In the rows, zero is written as 128.
Each named move below is a turn or a mirror, shown by a few rows before and after it. Which moves, in which order, take the first row of each later pair to the second? The first pair is answered.
Q735:
[110 125 135 122 123  92  96 138 145 161 122 157 141 134 102 105 141 138
 139 109 118 130 120 134 147 127 127 100 118 125 107 121 113 135 153 140
 127 135 110 129 130 140 125 152 138 137] |-> [119 124 140 129 117  94  98 126 143 162 121 145 132 118 103 105 132 144
 134 116 108 129 102 140 136 124 117 106 128 143 110 103 127 149 146 143
 125 140 112 140 127 133 141 151 128 131]
[ 77 147 113 116 119 137 157 113 136 128 154 142 102 101 112 147 143 113
 108  87 111 103 129 127  95 120  82 151 128 129 121  81 119 150 161  37
  96  90 160 112 102 138 132 146  79 150] |-> [ 71 145 109 109 124 134 155 122 135 124 156 151 110 113 112 148 151 110
 110  83 123 105 142 124  99 120  89 147 119 114 121  95 109 139 167  33
  99  87 160 102 104 143 117 148  86 157]
[122 115 124 112 131  89 107 113 142 130 143 152 156 117 113 104 134 144
 143 134 163 138 148 162 159 136 119 103 114 102 119 140 117 142 136 156
 124 126 127 123 137 160 107 134 130 108] |-> [136 116 132 126 124  97 110  92 142 138 139 132 142  93 114 102 116 153
 135 145 146 134 118 166 148 136 102 111 133 132 126 106 138 164 122 162
 120 134 127 139 132 149 138 131 116  99]
[125  84 143 111 122  64 122  94 110 125 117 128 125  93 106  75  98 140
 133 150 106 140  97 168 153 131  89 130 126 116 172 110 149 128 119 182
 129 148 118 138 162 137 102 101 120 135] |-> [113  83 135 100 128  59 118 112 111 119 120 145 140 115 105  75 112 132
 140 140 123 144 124 160 163 132 103 123 110  90 170 142 132 108 130 176
 132 141 118 120 165 147  76 104 135 143]
Q159:
[128 140 167 166  97 135 144 163 131  89 130 116 143 107 127 146 126 126
 146 172 109 122 142 154 133 156 113 143  81 150 157 131 154 165 148 130
 103 133 112 135 137 180 175 147 134 139] |-> [128 142 167 155  98 119 133 168 138  90 127 130 149 105 113 138 131 135
 151 168 110 126 148 159 129 148 109 144  76 143 154 123 151 163 154 130
 102 134 108 130 141 184 167 153 136 140]
[106 114 100 101 117 178 119 119 108 130 137 110  94 109 121 170  94 102
 100 101 131 108 102 119 104 115 145 116 129 135 161 125 143 139 104 114
 123 130 126 142 107 124 138 110 158 137] |-> [107 115 107  82 121 158 106 124 121 112 126 136  98 106 106 166 103  98
 110  98 135 121 129 123 103 109 142 129 108 122 159 116 129 120 113 104
 127 136 120 131 116 150 105 121 183 147]
[100 126 115  96 133  85  97 148 121 167 153 171 190 156  95  67 186 152
 154 102 147 124 141 137 154 124 157  76 138 100  99 178 119 153 144 156
  85 100 135 113 146  94 117 120  94 129] |-> [103 113 111 145 125 160 142 133  97 168 168 105 175 168 156 108 146 122
 123 115 146 100 109 119 158 151 171  70 151 118 121 212 131 164 121 157
 104  98 151 124 128  67 159  98  81 124]
Q948:
[172 114 131 144  80 126 118  80 101 127 153  60 161 164  91 122 120 117
 154 146 136 106 135 162 162 111 149 141 173 129 146 184 118 126 170 158
 161  78 157 113 155 131 114 105 145 142] |-> [171 113 133 146  79 131 121  79 102 122 152  53 159 161  95 125 115 112
 149 149 137 107 137 161 164 115 147 145 170 130 149 181 117 123 168 155
 164  80 158 115 155 136 111 104 146 142]
[ 94 138 117 158 135 121 126  67 115 126  96 177 129 156 126 153 134 111
 113 119 125 174 139 133 154 152 126 161 159 119 103 175 100  93 153 122
  89 114 120 172 110 130  78 128 125 122] |-> [ 96 139 115 156 134 117 124  69 111 130  97 180 131 158 124 150 137 111
 112 118 124 173 138 134 153 154 127 157 160 117 102 175 102  93 153 123
  87 115 119 170 110 129  79 128 122 121]
[125 136  82  88 145 109 125 140 126 144 147 163 122 145 104 120 175 129
 126  96 129 153 134 125 103  95 129 120 140 109 107 109 129 146 119 130
 102 129 125 111 110 122 150 139 106 141] |-> [134 133  99 112 144 164 156 115 133 103 129 133  92 128 146 166 130  86
 104 119 125 157 132 114  99 112 128 153 117 120 134 102 122 119 102 107
 137 141 129 118 100 148 145 134 138 147]
Q776:
[140 125 150 151 109 123 134 100 123 140 137 105 120 113 133 119 123 136
 127 167 118 127 102 139 123 119 116 137 143 148 132 109 130 149 120 137
 130 144 122 158 134 126 145 130 124 115] |-> [113 120 125 141 123 131 137 135 107 147 159 124 145 162 140 121 151 125
 134 143 149 119 136 125 141 127 148 107 129 108 125 176 112 127 134 137
 126 122 128 129 136 122 125 133 122 125]
[128 127 120 126 118 106 116 128 102 161 141 133 157 151 129  88 150 150
 142 137 131 114 149 130 137 121 139  95 157 119 128 179 151 125 133 136
 114 119 100 145 138  94 143 141  93 117] |-> [122 134 120  89 134  89 105 131 128 127 120 174 144 128 107 103 157 138
 151 126 138 139 175 125 112 105 126 121 118 117 130 132 148  90 132 106
 114 122  97 128 136 142 110 158 120 128]
[137 131 146 139  88 147 126 124 114 121 143  87 139 120 137 131 111 143
 107 152 116 113 120 139 140 140 129 138 129 132 167 173  91 130 114 125
 155 136 114 126 141 137 128 140 134 138] |-> [124 135 139 120  99 142 124 137 120 107 143 109 143 125 126 136 121 135
 114 140 131 119 144 133 136 138 133 138 110 116 164 176  82 110 121 114
 154 128 116 110 141 154 107 147 145 145]

(two moves a pair)
[120 128 120 139  98 118 119 161 109 134 129 175 156 107 162 120 165 144
 157 101 132 131 106 106 183 174 155 108 121  99 111 225  98 117 146 161
 131 107 124 124 115 145 141 118 121 103] |-> [145 139 146 118  99  99 107 122 143  99  90 190 114  31 135 135 143 148
 153 113 104 162  87 111 134 150 108 160 106 143 120 105 127 114 125 138
 128 132 119 139 106 186 143 129 134 104]  Q776 then Q735
[126 133 100 117 127 128 159 148  91 169 181 109 135 132 135 148 156 138
 125  90 126 113 100 112 115 111 141  94 148 145 141 126 151 161 119 146
  97 121 137 120 100  91 172 126  72 114] |-> [119 131 105 130 131 176 185 143 101 122 165  97 124 138 171 192 129  86
 110 102 140 120 129  97 120 130 152 119 110 131 161 150 125 115 114 117
 137 128 138 110  96 126 139 124 115 128]  Q735 then Q948
[130 122 132 155 103 132 129 135 116 137 137 104 134 148 144 100 139 142
 130 136 115 130 149 132 161 147 151 125 157 120 124 166 116 161 137 149
 137 148 145 145 141  96 121 140 145 144] |-> [140 122 143 162 101 141 133 120 119 126 130  95 121 129 147 107 126 138
 125 146 105 134 136 134 157 146 140 139 158 136 128 144 123 163 131 147
 145 156 144 155 138 102 128 137 149 142]  Q159 then Q735
[168 125 123 112 126 117  88 112 134 154 124 141 119 101 116 111 143 158
 134 109 102 149 111 133 115 113  94 127 175 152 127  59 167 187 112 134
 121 128 118 145 113 109 154 137  89 115] |-> [130 114  90 131 141 190 135 146 102 140 154 121 140 174 177 159 148 102
 118  90 148 126 154  96 146 145 151  96 149 102 141 181 134 141 115 120
 140 102 132 107 108 106 130 129 104 130]  Q159 then Q776
[112 116 118 137 133 152 131 118 127 125 123 118 113 127 137 146 148 124
 139 127 123 129 125 127 128 146 140 136 120 129 132 150 119 124 151 105
 141 130 123 114 116 118 147 124 135 123] |-> [120 119 126 133 130 139 124 109 137 124 114 120 105 111 124 139 143 134
 142 132 109 131 114 132 120 139 124 147 122 142 131 119 126 133 148 106
 136 134 119 122 115 120 153 125 136 121]  Q159 then Q735
[ 79 117 116  66 143 136 141 117 157 123 132 146 127 118 122 115 141 166
 118  58 121 160 128 122 118  82 113 140 131 139 128  93 131 113  88 109
 103  96  94 112 111 143 141 148  98 139] |-> [ 76 109 109  89 137 162 160 115 138 138 148 118 130 130 145 124 135 162
 105  56 123 146 112 117 127  91 123 126 149 144 132 118 140 126  79 121
 101  89 101 118 104 118 168 137  82 134]  Q159 then Q776
[132 116 113 146 135 158 161 119 107  91 165 108 144 137 137 178  90  64
 120 117 136 105 152 107 102 119 125 147  86 127 152 133 140  96  98 115
 134 125 141 121 121 150 105 137 149 135] |-> [139 113 111 167 125 166 166 114  96 112 176  86 149 143 148 168  87  72
 116 125 133  91 134 111 116 128 130 138 109 132 153 151 144 116  98 131
 133 126 142 135 122 126 127 127 136 129]  Q776 then Q776
[136 114  77  85 149  86 119 139 115 104  97 128 119 109 159 141 114 118
 191 124 140  79 219 134 158  96 136 113 121 141  80 201 140 117 145 144
 122 127 142 136 136 109 113 108 138 151] |-> [144 107  86 107 146 122 142 123 115  86  91  97 103  96 184 169  84  95
 174 137 134  77 207 127 152 104 133 131 118 157  94 192 145 111 129 133
 138 134 146 147 125 115 127 101 143 151]  Q159 then Q948
[134 126 131 139 123 128 135 153 114 138 159 128 157 165 134 126 144 128
 122 128 144 113 136 135 152 149 150  94 146  94 124 203 111 119 130 147
 133 118 112 102 134 114 116 137 121 137] |-> [158 139 156 115 126 109 124 115 151  98 117 145 112  85 107 141 119 134
 119 138 115 145 115 140  99 125  99 150 130 143 135  73 143 116 107 117
 131 146 107 117 122 164 119 149 137 137]  Q776 then Q735
[157 156 160 124 158 117 103 137 122 164 106 118  64 105 123 127  43 143
 127 142 148 144 113 132 100 128 120 133 115 163 148  70 171 161 110 157
 163 109 159 185 136 158 160 143 114 116] |-> [164 156 170 118 159 104  93 137 137 151  94 129  65 106 115 117  41 140
 131 153 147 151 129 138 112 127 118 146 103 149 149  72 153 150 119 153
 176 117 151 185 147 171 135 150 136 122]  Q735 then Q776
[116 103 129 112 125 126 118  92 113 131 143 139 152 144 148 108 129 110
 151 121 149 112 147 132 159 124 167 131 125 104 126 159 129 147 138 151
 147 137 125 107 132 133 156 112 163 146] |-> [121 110 131  94 130  99 100  86 123 136 135 156 140 114 123  99 138 131
 155 116 137 123 135 137 136 105 146 137 132 123 121 105 148 160 134 153
 128 140 124 113 127 139 167 117 150 140]  Q776 then Q159
[112 111 141 125 126 141 134 117 159 106 106 135 135 137 120 122 132  89
 137 144 143 129 165 116 160 138 142 157  74 119 115 157  97  82 137 115
 131 129 127 127 112 154  98 127 156 146] |-> [127 114 138 124 114  93 102 108 150 159 120 133 134 111  86  76 148 149
 148 139 117 123 113 139 144 120 117 138 127 160  96 106 135 149 130 148
  88 123 123 148 112 108 151 124  99 120]  Q735 then Q948
[125 126 157 141 114 143 127 125 115 144 140 100 133 137 140 147 109 102
 134 115 114 133  99 112 144 152 110 126 157 139 125 146 104 138 102 143
 127 127 137 120 127  97 157 122 115 128] |-> [105 129 144 100 134 112 109 150 125 135 139 148 145 148 112 142 141 107
 150  90 137 146 135 108 137 139 115 120 136 112 114 145  95 114 117 129
 113 116 131  93 130 119 124 135 120 136]  Q776 then Q159
[125 127 123 153 110 113 116 107 111 157 142 104 152 139 140  93 118 173
 129 145 116 124 111 128 153 122 134 121 150 149 124 161 115 140 145 149
 121 135 134 172 134 101 154 149 110 116] |-> [108 133 120 103 134  93 105 121 137 114 121 156 147 130 115 106 136 154
 142 128 133 151 158 119 135 109 129 141  98 124 122 137 100  87 156 113
 121 135 129 143 135 157  97 170 146 132]  Q735 then Q776
[110 132 107 126 154 109 124 149 124 142 158 147 140 156 121 123 153 138
 132 106 150 118 150 122 127 119 140  98 131 114 112 138 136 127 140 134
 109 106 135 105 124 114 113 124 108 128] |-> [107 131 103 126 155 115 127 145 122 143 161 144 133 147 122 131 154 141
 132 102 148 117 142 118 117 115 138  99 132 123 111 123 147 133 133 135
 101 106 138 105 118 115 126 122  98 126]  Q735 then Q776
